128 stands for zero in the data rows.
Some points, one per row:
tensor([116, 151, 114, 134,  97, 129, 162,  94, 108])
tensor([134, 125, 142, 110, 126, 166, 121, 148, 166])
tensor([118, 143, 111,  72, 155, 104, 115, 176, 165])
tensor([111, 158, 122, 161,  93, 132, 140,  87,  92])
tensor([165,  47, 119,  74, 170, 106, 109, 165, 176])
tensor([123, 164, 147, 165, 124, 123, 115, 105,  59])
tensor([178, 158, 131, 141, 133, 103, 104, 161,  97])
tensor([110, 158, 152, 214, 151, 149, 110,  99,  90])
tensor([ 95, 144, 147, 161, 126, 173, 150,  54,  84])
tensor([141, 136, 135, 133, 168, 153, 152, 112, 107])
tensor([130, 128, 150, 169, 115, 167,  59, 106, 129])
tensor([119, 161, 160, 176, 119, 146, 108, 105,  63])
tensor([100, 140, 101, 126, 149, 148, 109, 142, 149])
tensor([118, 216, 177, 165,  99, 140, 100, 113,   2])
tensor([157, 145, 119, 143, 111, 154, 153, 106,  77])
tensor([117, 116, 152, 106, 126,  94,  93, 146, 153])
10 more points follow, each with its number after it:
tensor([143,  70, 102,  52, 129, 111, 169, 164, 180]) 0
tensor([126, 110, 112,  95,  98, 114, 178, 110, 160]) 1
tensor([120, 104, 140, 178,  87, 135, 183, 121, 114]) 2
tensor([124, 103, 151, 134, 164,  68, 109, 147, 179]) 3
tensor([101,  84, 105,  88, 144,  84, 124, 175, 195]) 4
tensor([ 88, 162, 109, 191,  95, 174, 154,  81,  89]) 5
tensor([127, 114, 114, 121, 138, 125, 197, 115, 151]) 6
tensor([123, 125, 147, 173, 149, 122,  94,  88, 124]) 7
tensor([126, 155, 129, 132, 110, 124, 119, 101,  81]) 8
tensor([114, 184, 111, 171, 135, 170, 178, 163,  94]) 9
Which of these numbered points is nearest to each point below, looking only along the 2 directions in which the first points spread most? Its number follows each.
tensor([ 99, 155, 110, 188, 105, 111, 138,  90, 108]) > 9
tensor([ 98, 154, 184, 229,  57, 126, 120,  83,  35]) > 5
tensor([170, 129, 143,  93, 136, 119, 100, 152, 171]) > 3
tensor([128, 136, 141, 133, 111, 134, 133, 154, 138]) > 7
tensor([145,  90, 129,  29, 205,  98, 133, 132, 143]) > 4
tensor([131, 116, 114,  94, 117,  91, 112, 142, 150]) > 3
tensor([162, 138, 114, 149, 130, 128,  75, 194, 138]) > 3
tensor([123,  39, 104,  63, 183, 116, 189, 159, 190]) > 0
tensor([ 87,  98,  87, 123, 150, 131, 123, 154, 165]) > 1
tensor([114,  88, 118,  97, 136, 132, 109, 157, 155]) > 3
